128 stands for zero in the data rows.
Every row has a hidden score. In each pair, how much higher is the second row's than the first's? 20 means about the same, 40 much higher and 0 much lower. The score is a weighted sum of the row's numbers plus the product of two more (or one squared), each taken from its middle value.
153|154|103| 99|107|109|160|116|181|103|138|180|120|120|143|113| 87|126|110|160|166
 79| 50|131|159|184|117| 86|181|122|166| 97|115|215| 84|111|150|135| 65|121|135|151: 25
 28| 34|166|170|174|115| 26|132|131|206| 98|129|204| 88| 60|145|141| 56|148|129|138
127|110|128|128|170|110|133|168|124|111| 86|116|155| 94|126|110|150|118|120|116|132: 20
138|132|138|144|147|188|169|131| 69|142|107| 83|123|181| 94|137|172|152|153|106|102
170|163|123| 78|118|131|143| 55| 96|104|186| 82|109|178|120| 57|119|155|206|120|130: 23
155|142| 81|106| 92|123|122| 98|127|135|146|111|129|134|176| 72| 92|120|136|163|182
129|134| 89|125| 87|126|129|110|158|139|140|142|119|119|163| 51| 80|112|127|173|114: 22
162|129|117|108| 76|146|136| 65|102|124|167| 36|152|166|163|117|136|143|210|152|129
117| 99|101|129|171|120|124|173|113|139| 93|110|180| 89|127|134|138|103|115|142|133: 28
 91|127|153|158|132|192|138|158| 93|156|106|105|114|146| 74|123|155|157| 95|116|130
105| 95|149|147|135|135|121|179|109|135| 99|120|143| 88|138|120|157|107|162|108|109: 15
117|127| 96|113|103|114|107| 86|161|172|160|170|117|132|141|140| 98|145|136|118|105
183|156|130| 65|107|119|116| 80| 74|114|181| 63|103|154|171|131|131|145|188|120| 96: 25
196|183|240| 15|157| 32|121|128|106|  1|177|119|104|157| 90| 61|209|204| 83|  0|133
130|133|136|139|127|196|167|145|105|173| 94|121|153|132| 84|145|110|154|113|132|171: 22
 49| 38|149|154|193|101| 40|131|131|194| 98|118|212| 94| 59|148|144| 69|138|130|108
136|154| 97|102| 96|111|128| 92|143|116|117|141|137|119|162|105| 94|135| 92|148|177: 23
133|153|106|157|157|124|143|118|137|119|151|179| 79|159|124|130|151|175| 96|151|124
122|129| 98|122|103|106|129|117|165|121|144|132|125|120|150|132| 88|129|107|172| 45: 28
143|154|119|101| 90|123|168|109|154| 87|177|120|101|141|136|195|112|166|152|139|141
 62| 49|128|160|177|120| 61|148|123|193| 89|115|204| 89| 93| 80|138| 66|143|148|124: 2
138|149|126|122| 80|113|128|106|165|117|155|142|106|117|146|122| 99|126|115|146|110
129|134|106|155|140|192|180|171|100|157| 87|124|135|145|104|140|131|143| 82|134|125: 23
150|169|126|112| 85|129|148|101|150|103|162|128| 88|140|147|113|101|146|157|140|102
129|137| 90|130| 91|122|139|112|173|126|137|151|112|120|150| 97| 78|123|118|171|120: 22
129|147|182|142|143|215|118|100| 31|177|128| 56|151|208| 75|138|177|143|216| 89| 93
116|154|124|137|116|182|145|145| 70|147| 86|115|141|160|113| 98|169|134| 78|111|135: 16
 99|126|127|175|166|118|122|124|166|132|144|206| 88|147| 93|180|144|163| 80|140|135
134|136|100|118| 91|114|126|113|161|127|143|147|119|122|155|123| 90|118|110|158| 65: 21
134|162|107|156|163|128|156|129|150|104|148|193| 80|156|113|127|143|184| 77|143|130
176|146| 95| 90| 94| 99|109|115|134|136|159|117|138|141|173|162|100|121|109|139|161: 19
114| 98| 92|159|141|144|142|191|118|149| 78|116|160| 75|159|151|125| 94|144|158|197
143|144|121|120| 93|113|141|119|177|109|144|158|100|124|150|149| 94|138|114|136|163: 18
141|148|123|106| 91|106|120|104|147|112|156|144|111|128|149|148|103|131|114|138|130
123|156|170|154|170|112|132|113|151| 96|164|197| 57|167| 89|130|173|196|100| 97|122: 19
132|142|102|118| 85|114|124|112|156|128|145|147|117|118|160|130| 90|120|112|158|143
104|122|161|158|120|139|109|179|111|126| 92|129|131| 85|153|152|154|100|148|109|139: 20
126|115|132|143|159|184|154|130| 67|159| 89| 83|130|177|108|111|170|127|149| 99|144
127|128|111|172|133|165|144|133|156|147|143|217| 97|143| 88|110|137|152| 97|134|130: 10
148|162|122|110| 82|112|143|109|161| 92|163|148| 98|123|146|170| 91|142|110|140|137
117|111|107|139|157|123|135|179|102|129| 91|122|159| 81|153|116|142| 83|129|149| 75: 24
138|127| 94|119|111|132|140|111|164|134|151|143|132|124|138|145| 83|130|142|166| 59
145|139| 84| 94| 96|106|107| 94|123|135|154|113|143|130|151|117| 92|117|116|165|128: 12
160|123|111|126|171|175|186|145| 68|138| 98| 83|139|176| 96|138|168|156|114|100|103
145|152|131|102| 95|108|124|101|147|106|162|138|104|131|143|118|103|136|120|127|128: 19
111| 98|134|152|142|126|119|181|110|138| 80|118|163| 82|146|123|139|102|141|121|133
137|117| 91|135|147|135|138|182| 99|134| 82|105|168| 84|164|125|131| 97|128|150| 95: 18
144|142|112| 94|100|105|128|102|142|117|161|128|117|131|147|137|101|137|126|141|128
163|138|105| 76|118|113|102| 66| 93|135|169| 76|136|155|142| 99|111|129|176|140|151: 16
149|168|124| 95| 79|115|135| 96|133| 99|156|137| 91|142|161|129|107|140|144|127|137
145|131|118|111|125|117|143|156|132|111|110|125|139| 99|148|126|122|117|108|124|152: 20
177|165|244| 58|157| 73|140|139|127|  0|146|116| 94|134| 90|123|178|164|100|  5|127
 71| 73|167|165|174|107| 73|139|136|168| 97|123|155| 99|112| 91|171| 76|169|112|114: 37
 66| 59|124|152|174|120| 72|136|128|181| 82| 99|208|104| 87|136|144| 75|140|148| 32
154|135|118|114|121|114|157|169|133| 95|105|114|135| 94|163|139|122|129|109|126|157: 20
 41| 40|161|154|187|113| 46|129|129|193|104|129|205| 98| 51|105|149| 68|144|116|133
136|118| 96|140|154|147|133|169|123|129| 77|110|169| 81|130|132|124|100|113|157|114: 16
146|144| 98|111|118|106|151|118|178|105|146|155|116|125|140|129| 90|140| 88|143|122
153|142|134|106|108|116|130| 84|134|111|164|115|100|155|141|121|113|141|173|124|143: 19
 85| 86|170|163|148|125| 82|160|130|156| 98|121|158| 95|108|111|155| 90|162|109|218
118|108|142|140|139|140|117|177|103|114| 76|106|153| 87|155|145|137| 80|136|125| 75: 16
139|129|125|104|108|103|110| 96|144|124|156|130|113|135|144|124|110|127|134|130|121
124|147|105|163|156|128|140|116|137|136|151|184| 75|159|128|139|150|173|111|138|125: 20
183|188|249| 27|148| 48|106|119| 98| 18|175|113| 98|143| 88|125|213|190| 89|  0|124
159|135| 84| 95|111|102|133|110|146|120|146|131|129|123|161|107| 92|124|102|154|132: 23
107|142|173|150|136|204|129| 92| 39|159|118| 61|121|208| 75|108|190|145|212| 87|152
 96|122|127|157|144|176|161|151|109|152| 97|130|140|153| 76|115|153|144| 88|119|121: 3
143|145|113|122| 86|109|120|105|167|119|149|153|110|121|156|105|100|120|108|143|116
 89| 83|146|157|148|128| 78|158|116|160| 83|117|174| 83|148|167|155| 85|134|122|134: 19
 57| 42|150|151|187|106| 52|133|137|185| 98|113|206| 97| 58|161|159| 75|137|128| 84
 31| 20|169|164|194| 99| 15|131|132|210| 93|123|209| 90| 62|147|151| 57|143|117|141: 23
155|128| 80| 98|100|121|124| 96|112|141|145| 94|133|136|180| 75| 94|111|155|164|120
 32| 27|163|163|195|103| 28|133|131|202|103|122|215| 93| 53|226|149| 66|147|124|127: 22
101|131|138|159|133|188|152|147| 93|155| 98|122|132|158| 85|218|158|138|103|111|111
151|136|131|110|120|120|151|162|138|101|111|131|133| 97|142|139|127|121|113|109| 89: 21
106| 82|126|153|160|114| 94|165|101|155| 77| 87|195| 97|127|128|131| 92|140|126|120
125|117|125|135|165|120|135|176|123|118| 93|125|155| 83|129|163|144|115|111|122|178: 11
 17| 42|175|182|169|120| 28|137|143|203| 98|141|194| 82| 57|136|142| 61|150|130|122
132|136| 96|124| 96|124|149|115|172|121|143|156|110|120|150|152| 82|128|113|161|130: 21
111|146|125| 91|101| 94|106| 84|169|113|123|165|109|130|151|185|114| 89|110|137|124
129|133| 98|127| 91|124|130|107|158|134|141|145|115|121|160|118| 85|116|131|162|138: 19
 96|136|136|169|136|185|170|155|119|143| 98|141|126|152| 70|134|151|150| 89|119|109
138|137| 84|101| 78|106|119|119|147|122|144|128|145|120|172|113| 87|121|125|166|147: 22
111| 93|153|160|147|123|104|172|135|154| 84|111|152| 98|147|137|154| 97|154|114| 66
151|149|106|106| 96|110|140|114|157|110|149|148|107|123|159|113| 98|135|109|144|142: 15
151|156| 88|101| 88|127|137|104|128|127|145|116|129|141|176|113| 82|127|119|159|108
179|135| 72| 59|111| 96|110|109| 99|138|150| 82|154|141|184|159|103|114|113|148|138: 29
118|134|127|110|102|100|114|101|154|123|159|150|110|121|136| 97|106|106|125|146| 99
146|156|113| 93| 94|108|138| 97|157| 99|149|150| 96|143|155| 87|100|140|142|139|147: 22
152|130| 74|103| 99|117|131|107|134|132|140|121|136|126|167|130| 81|112|113|172|111
113| 90|129|154|134|122| 95|174|137|173| 67| 97|181|100|152|130|136| 95|140|130|133: 26
147|145| 94|108|115|103|149|110|173|108|147|152|118|117|135|125| 86|136| 90|155|134
 89|101|143|159|150|123|107|172|133|138| 93|143|155| 85|117|133|141| 97|121|127|129: 21
148|153|119|100| 78|111|127|108|119|106|146|118|127|132|157|126| 95|137|130|134|156
160|153|150| 84| 97|123|119| 38| 99| 92|199| 60|112|179|112|135|125|150|217|118|128: 15
166|136|101|104|128|114|166|170|134| 98|105|123|137| 95|164|106|119|123| 93|127|146
122|139|131|111| 91|109| 91| 88|166|132|136|165|131|129|143|127|112|116|105|136|125: 19
129|109|126|154|158|132|153|190|138|116| 81|132|136| 81|148|228|139|113|132|122|132
133|107|125|139|176|171|168|136| 87|151| 90|100|141|181| 93|128|155|148|111| 98| 76: 22
135|146|132|141|152|194|178|121| 63|136|117| 75|126|191| 77|121|174|160|161|106|107
138|119|130|134|157|133|130|178|122|123| 95|125|169| 92|128|118|146|112|127|126|103: 17
148|153|113|107| 98|110|143|111|166|108|153|155| 97|128|146|203| 99|145|112|132|133
149|153|110|104| 94|116|136|102|142|110|156|131|108|134|156|122|101|135|132|144| 84: 19
174|149|134| 69|119|113|112| 45| 72|117|184| 52|113|190|149|154|131|144|230|121|108
106|112|133|170|129|147|135|196|127|133| 84|132|139| 77|160| 83|136| 92|146|131|148: 25
131|154|108|158|156|128|145|123|134|118|148|181| 81|157|122|159|145|173| 92|145|174
 87|123|121|180|119|214|167|155| 99|144| 74|115|134|153| 97|120|124|112|116|145|119: 24
137|144| 90|118| 87|129|122| 95|134|138|153|119|119|133|164|151| 92|118|153|170|118
115| 94| 85|136|162|128|117|168|108|161| 87|115|181| 86|141|122|133| 99|128|145|142: 24
159|149|105| 96|108|104|137|101|149|107|156|129|115|131|143| 92|100|138|118|142|138
139|130|125|134|147|131|142|181|107|112| 91|114|139| 94|156|113|148|115|137|118|123: 22
149|141|121|126| 98|129|160|163|146|100|105|134|126| 94|171|153|105|120|113|133|124
 77| 66|138|157|175|120| 79|161|129|173| 91|122|183| 84|100|139|139| 82|132|134|138: 21
121|130|125|153|149|182|172|151| 98|143| 92|117|130|159| 89|143|157|146| 96|113|130
117|107|126|157|163|178|163|145| 93|158| 92|107|134|164| 87|144|159|140|116|111|101: 21
118|130|128|135|101|117|123|112|157|115|161|160|111|125|153|128| 93|118|126|141|114
 95|104|127|142|166|108|117|176|128|134| 92|139|159| 75|121|134|144| 78|113|142|111: 19
155|150|181|129|178| 87|154|100|128| 65|163|166| 86|186| 78|176|159|234|105| 79|160
153|138| 75| 94|100|107|122|105|133|130|146|124|138|126|165| 48| 89|118|102|166|131: 21
 97| 89|121|148|151|127| 95|163|105|158| 84|108|174| 89|136| 79|142| 84|145|137|150
130|134|115|108|104|106|119|101|156|121|163|138|127|125|136|142|101|136|108|146|163: 21
119| 99|127|155|164|129|140|181|136|126| 84|130|144| 85|135| 56|140|108|133|123|126
108|144|140|131| 95|121|139|164|143|106|115|150|111| 79|150|130|123| 83|125|147|142: 13
158|140| 68| 89|115|105|127|106|135|131|127|118|149|134|174| 10| 98|118| 85|151|151
139|146|110|119| 88|122|139|112|161|118|151|147|118|119|164|142| 80|133|111|146|123: 16
141|112|116|131|151|130|145|189|118|111| 88|113|162| 89|138|123|141|115|138|118| 52
122|138|173|134|143|204|140| 90| 22|161|129| 45|127|212| 80|111|182|157|230| 78|130: 29
135|129| 96|125| 96|122|134|111|163|135|139|140|121|121|162|113| 81|109|120|171|180
117|136|125|118|101|103|115| 97|172|117|149|149|111|131|126|154| 99|131|118|141|132: 18
126|164|119|163|157|129|153|128|151|105|151|197| 74|155|107|125|144|184| 81|143|165
 62| 55|155|160|174|117| 56|143|123|182| 95|119|188| 92| 89|171|148| 74|153|126|154: 23
155|138| 97|103|125|107|159|167|146| 99| 98|122|139| 96|159| 90|114|123| 92|135| 26
157|148|133| 91| 97|116|110| 80|105|117|167| 99|105|153|160|160|121|133|176|119|141: 18
136|129|124|116|122|122|144|157|139|110|111|133|137| 97|140|215|122|117|112|120|110
126|121|138|139|140|131|128|179|103|121| 92|113|140| 89|156|168|151|108|141|114|135: 18
171|143|133| 70|112|109|103| 61| 76|118|175| 58|122|173|156|133|131|139|217|108| 93
184|156|113| 64|117|113|122| 62| 75|112|170| 60|114|175|164|135|129|136|202|119|141: 20
106|106|159|148|129|133| 96|171| 98|142| 91|116|143| 87|156|137|157| 90|154|107|138
150|147|125|104|102|115|123| 87|130|114|161|119|105|145|146|214|112|134|159|132|138: 18
126|137|108|125|102|109|142|122|168|104|149|124|108|123|155|202| 93|143|113|168|129
103|111|134|163|152|182|152|142|100|162| 92|117|134|162| 81|120|156|133|112|113|121: 4
 83| 70|151|157|161|124| 71|159|113|167| 89|117|168| 90|116|170|148| 81|150|119| 67
123|122|130|158|121|218|171|161|100|167| 97|135|139|152| 65|133|153|133|105|101|148: 18
136|138| 94|123| 82|130|127| 99|149|130|155|128|129|126|168|128| 88|124|130|178|139
 90|116|147|152|133|178|184|159|123|158|102|156|135|140| 78|150|133|166| 99|101|129: 26
117|128|131|117|114|114|122|107|158|120|160|131|126|124|130|140| 97|127|126|139|133
154|140|115| 89|112|104|120| 87|125|121|160|116|122|144|143|147|111|133|144|133|146: 14
137|146|115|104| 86|108|115|107|148|124|155|144|119|128|151|134| 99|125|113|141|105
136|154|108| 85| 93|100|123| 97|147| 99|146|155|102|137|149|133|102|136|116|136|117: 23
148|143| 87|105|114|104|149|119|171|110|146|154|119|118|143| 74| 85|135| 93|156|129
120|105|140|140|157|116|130|170|139|122| 86|127|152| 90|138|115|140|113|122|122|143: 21
141|126|122|136|155|124|156|192|123| 99| 88|118|139| 88|152|116|145|126|119|121|104
120|130|122|122| 98|109|120|109|166|126|147|155|107|120|145| 86| 95|113|121|149|110: 20
127|133|123|108|100|104|111| 98|154|126|150|140|117|131|144|185|104|118|125|136|118
180|152|129| 78|112|115|122| 74| 86|112|169| 75|105|169|166|110|128|144|192|111|173: 20
175|158| 91| 69|117| 99|134|111|134|116|158|114|130|148|163|173|103|131|119|133|139
156|162|121|104| 96|122|139| 94|137|110|166|118| 99|149|153|178|106|139|165|132|137: 15
167|156|108| 88| 95|121|133| 82|110|110|166| 90|111|154|154|117|117|138|165|141| 43
125|123|152|143|156|180|141|113| 46|159|115| 67|128|192| 92|122|189|143|175| 92|135: 26
110|139|131|158|139|189|176|145| 94|143|103|115|124|164| 83|137|159|152|119|114|137
107| 75|133|161|183|112|106|161|157|149| 82|127|177| 93|107|124|140| 97|118|123|136: 25
150|149| 94|111| 94|116|146|117|160|112|149|145|110|118|158| 62| 87|132|106|158|139
145|152|102|108| 94|111|141|115|160|109|149|150|107|123|154|115| 94|137|104|146|129: 20
145|140|120| 97| 95|102|125|105|149|115|152|139|102|141|160|210|103|129|130|142|138
186|173|255| 26|169| 40|107|123| 94| 28|175|116|108|153| 69|114|210|210| 97|  0|145: 18
158|159|100| 93| 99|106|154|125|172|112|156|155|118|122|155|107| 79|144| 95|142|129
160|154|136|128|149|193|184|129| 43|125|114| 65|116|192|104|120|181|163|164| 89| 96: 19
103| 82|106|138|174|118|104|163|117|154| 90|112|190| 87|114|113|137| 91|122|143|118
164|122|100|119| 90| 91|116| 61|160|147|172|112|113|136|169|126|130|125|160|194| 66: 13
128|138| 86|129| 90|125|138|115|166|133|140|151|116|116|154|214| 77|120|122|173| 96
205|196|243| 15|169| 40|128|124|107|  0|181|120| 96|146| 77|133|217|208| 72|  0|160: 23
 56| 70|188|183|126|140| 56|158|125|161| 88|131|158| 83|119|167|140| 63|164|114| 69
169|162|210| 78|129| 77|129|148|134| 53|137|123| 97|124|119|135|175|168|103| 31|125: 16
163|137|107|110|121|115|161|168|133|100|103|122|131| 93|165|128|120|120|104|127|117
146|139| 84|109|100|111|144|114|163|127|146|153|128|116|147|110| 83|122| 98|165|116: 20
147|157|109|115|103|116|153|109|172| 96|152|160| 97|122|140| 70| 90|137|107|152|151
101|124|147|170|146|182|159|153|115|150| 96|135|126|156| 75|144|157|142| 98|106|126: 21
135| 97|134|145|172|106|129|168|128|130| 99|132|156| 83|118|115|151|111|121|110|139
107|119|154|166|140|179|159|142|117|143| 98|133|121|159| 78|134|161|152|108|111| 74: 14
100|126|143|168|133|186|159|155|103|154| 88|132|122|152| 96|112|155|130|108|110|124
 90|123|144|155|139|176|143|138| 99|157| 83|127|126|165| 90|145|160|122|115|104|103: 22
147|150| 96|102| 87|115|126|107|134|122|152|123|126|128|165| 58| 95|122|120|158|164
110|121| 95|149|144|185|154|144| 85|172| 93|115|159|156| 88|151|145|134| 88|135|126: 20
185|194|255| 26|143| 48|105|122| 92| 14|177|114| 96|142| 89|137|217|192| 92|  0|102
126|150|150|145|168|111|129|113|136|103|166|183| 72|168| 95|137|170|191| 94|109|148: 21
132|127|109|116|117|100|140|113|185|113|145|160|111|120|127|135| 88|135| 97|145|172
172|129| 71| 59|116| 99|113| 79|100|136|154| 76|163|148|150|112|117|114|129|159| 86: 21
127|141|149|166|129|211|171|124| 47|136|117|101|109|184|120|130|173|146|177|114|105
125|131|116|124| 93|116|120|109|166|133|147|151|112|119|151|108| 94|119|122|150|129: 20
164|150| 97|103| 82|136|137|114|143|126|154|145|127|126|147|143| 93|124|121|145|190
132|152|121|112| 82|116|119|101|144|118|155|142|108|129|151|106| 99|127|130|143|161: 23
 28| 26|178|165|178|101| 10|132|128|203| 98|115|211| 97| 65|202|155| 61|170|113| 63
 89| 70|160|168|162|127| 97|167|142|178| 92|109|168| 90|115| 85|139| 85|160|121|132: 26
103| 86|135|154|160|125|112|167|127|146| 85|124|156| 86|130|158|145| 87|144|134|184
145|122|137|110|140|113|138|148|148|109|116|128|137| 98|125|173|122|129|120|112|157: 22
144|142|120|113| 90|118|122|105|153|119|148|141|106|124|159|108| 98|125|124|141| 68
141|162|113|112| 81|113|137|114|159|105|152|152|102|123|154|100| 95|138|110|146|115: 19
143|148|124|113|101|103|133|106|167|109|158|149| 96|127|147|146|112|137|120|134|133
107|130|147|164|137|177|153|151|112|146| 98|124|126|151| 70|126|155|147|106|108|132: 24
122|144|120|112| 87|114|114| 99|156|125|159|131|107|123|139|125| 98|138|123|155|122
 44| 10|183|166|191| 97| 17|111|142|198|101|114|206|103| 56|140|160| 75|169|131|166: 18
133|146|125|118| 78|116|119|116|157|122|151|145| 98|117|161| 96| 97|125|117|146|134
128|154|163|164|163|124|144|128|160|104|159|204| 56|165|103|165|164|188|110| 98|179: 19
134|149|110|122| 99|121|147|104|172|112|153|151|101|129|135|105| 90|141|129|153|110
144|150|117|100| 90|118|140|104|142|109|160|155|106|130|145|145|101|127|112|130|139: 20
111|130|138|161|150|179|174|152|113|138| 97|135|122|157| 74|104|157|153| 92|105|136
123|147|120|120| 91|119|122|108|159|126|147|144|116|134|145| 78| 92|127|113|141|140: 21
158|153|100|101|103|104|150|123|168|102|152|151|110|124|152|127| 93|138| 96|142|112
137|148|118|161|154|128|159|116|147|110|146|181| 78|164|130|123|132|181|103|152|121: 21
160|136| 93| 91|128|105|160|165|134| 93| 95|130|136| 96|165|158|117|124| 90|127|129
136|121|221|144|152|103|159|156|195| 68|123|165| 64|109|109|134|155|156|152| 39|108: 23
157|125|107| 85|129| 98|116| 87|127|126|156|109|132|145|140|128|111|130|137|133|138
145|117| 94|127|173|119|153|181|123|121| 95|126|163| 88|140|115|140|127|108|122|139: 20
 95| 82|113|144|163|120| 92|165|107|161| 88|100|189| 88|129|168|138| 86|133|149|122
135|156|136|117| 81|117|128|102|152|109|159|147| 93|132|146|107|104|136|135|134|100: 16
142|153|138|113| 84|123|110|105|138|122|160|139|115|133|156|136|104|120|143|133|103
104|125|139|173|144|178|153|144|104|149|100|116|133|157| 75|104|158|139|110|112|141: 31
139|152|108|101|102| 97|146|118|151|102|151|150|110|114|150|132| 99|118|107|155| 89
170|121| 75| 93|112|120|119| 83| 94|149|149| 78|140|146|181|132|100|112|176|160|173: 21
141|150|120|125|104|131|158|163|140|100|111|134|122| 94|153|113|116|126|115|129|113
130|139|124|125| 94|118|128|119|167|121|144|153|102|126|154|128| 95|125|114|135|122: 21
122|154|102|167|162|133|156|125|155|117|145|194| 82|155|108|139|136|178| 92|157|135
 47| 66|196|185|129|133| 42|153|118|184| 91|125|153| 86|121|154|159| 63|182|105|103: 26
140|148| 93|101| 90|125|116| 87|115|136|158|105|131|140|156|135| 96|121|155|164|117
116| 97|105|142|160|128|119|169|113|149| 84|112|173| 84|138| 87|134| 91|127|145|152: 22
108|123|146|162|131|200|146|130| 63|161|102| 85|126|174|104|145|168|137|158|106|199
144|147|124|105| 93|108|138|118|163| 97|144|140| 92|127|147|157| 97|146|106|136|121: 23
164|196|247| 76|190| 46| 92| 74|111| 38|219|169| 57|195| 27|156|238|238| 63| 12|133
207|186|234| 21|169| 41|132|123|111|  1|176|126| 99|146| 74|149|208|208| 59|  0|255: 32
129|160|112|160|174|134|157|118|139|111|145|184| 77|154|112|123|139|180| 89|144| 93
124|134|125|123| 90|115|119|104|165|121|149|147|109|126|140|104| 95|121|124|146|180: 18
172|118|115|130|116|119|154|110|171|112|138|174| 99|150|150| 98| 86|151| 68|148| 54
116|103|133|145|165|118|132|180|137|121| 91|136|152| 82|123| 99|145|110|112|117|144: 19
119|139|129|116| 96|108|114|102|162|124|152|158|112|126|130|126| 99|122|122|140|140
135|132| 86|120|106|106|134|111|173|127|137|148|128|117|145|127| 80|117|104|170|121: 21
150|145|130|104|106|117|128| 89|133|111|164|118|100|147|141|192|116|137|164|123|135
 92|126|155|174|136|184|156|148|113|152| 97|136|119|156| 75|149|158|142|109|107|147: 23
132|111| 90|155|124|166|150|173|129|138| 65|100|159| 83|151|142|130| 85|144|173|108
154|148|127| 90|107|120|140|156|115|114|116|117|147| 98|164|143|111|126|106|109|107: 27
 71| 67|162|162|166|117| 70|153|120|163| 96|107|172| 95|103|155|154| 86|158|122|112
128|149|125|114| 82|115|120|104|148|124|154|146|113|126|150|125| 97|129|126|142|123: 20
119|112|139|147|136|135|122|172|109|131| 90|114|144| 91|155|106|147|102|149|122|154
131|135|125|110| 94|105|114| 94|158|125|155|137|115|131|133|153|109|123|127|139|167: 16
148|141|147|132| 68|118|122|111|170|118|160|124|107|105|137|127|100|106|129|144|107
141|167|188|140|207| 88|156|119|176| 64|178|208| 51|182| 55|140|184|227| 76| 60|137: 19
145|127|141| 66|118|103| 99| 51| 80|135|189| 63|109|194|137|128|136|141|235|125|107
123|153|165|161|170|118|136|117|152| 99|157|198| 56|167| 97| 60|169|190|101| 96| 92: 13
149|143|143|111|101|115|120|126|145|131|151|147| 94|133|163| 50| 97|134|120|121|112
130|133|125|114| 99|105|108| 98|157|125|153|142|116|129|137|145|101|124|125|138|160: 15
147|141| 93|108|117|102|152|116|175|104|147|149|115|121|143|134| 88|141| 92|158| 14
148|145|114|112|104|105|144|114|170| 98|153|157|104|124|144|115| 94|139|101|136|137: 15
117| 85|158|178|142|175|162|129|140|141| 88|129|133|166| 77|134|157|166|126|135|114
 74| 44|123|150|169|123| 65|150|122|190| 90|113|219| 90| 86|130|137| 67|146|137|122: 22
124|107| 94|156|139|145|139|184|112|144| 75|114|162| 79|165| 98|124| 91|139|156|205
205|205|247| 12|154| 41|119|136|102|  9|187|113|102|152| 89| 96|214|200| 79|  0|138: 17
151|143| 74|112|101|102|145|101|154|117|147|147|123|122|156|138| 84|129|102|172|173
118| 99| 94|157|142|146|144|185|123|153| 73|123|162| 77|163|127|115| 93|138|155|118: 25
 89|120|144|163|120|198|155|141| 69|158| 99| 92|125|168| 88|121|161|149|154|113|104
 52| 56|175|192|174|125| 70|155|143|181| 91|120|162|100|102|125|156| 77|176|112|133: 30
131|132|104|126| 94|121|131|109|162|129|143|143|112|122|154|108| 86|117|130|155|144
143|150| 89|104| 89|117|127|105|139|127|149|132|125|127|157|105| 91|124|119|165|149: 18
125|124|156|136|152|193|136|103| 35|159|120| 51|135|199| 80|171|185|142|193| 88|106
 70|118|145|189|121|201|159|153|117|163| 99|138|122|151| 75| 98|148|141|122|126|129: 21
101|116|149|171|133|189|167|146|113|150| 91|116|129|162| 72|131|165|145|117|109| 62
134|106|122|150|164|129|163|184|140|115| 88|134|141| 87|133|124|135|116|128|122|102: 21
145|124|121|133|170|172|189|154| 88|133|100|100|142|166| 95|120|155|156|102|100|143
150| 89|153|151|167|113|120|164|118|116| 99|133|149|105|130| 99|154|123| 95|116| 78: 16
109|130|127|155|150|186|180|154| 91|133| 97| 89|122|167| 83| 61|155|163|115|123|108
141|167|145|143|133|202|182|131| 57|125|114| 84|104|189|104|102|171|161|161|100|130: 25
141|136| 80|108| 97|124|129|109|136|142|139|131|138|122|167|122| 83|103|138|172|163
122|142|124|122| 88|109|119|107|165|121|151|157|107|121|142|140| 96|125|116|142|130: 18
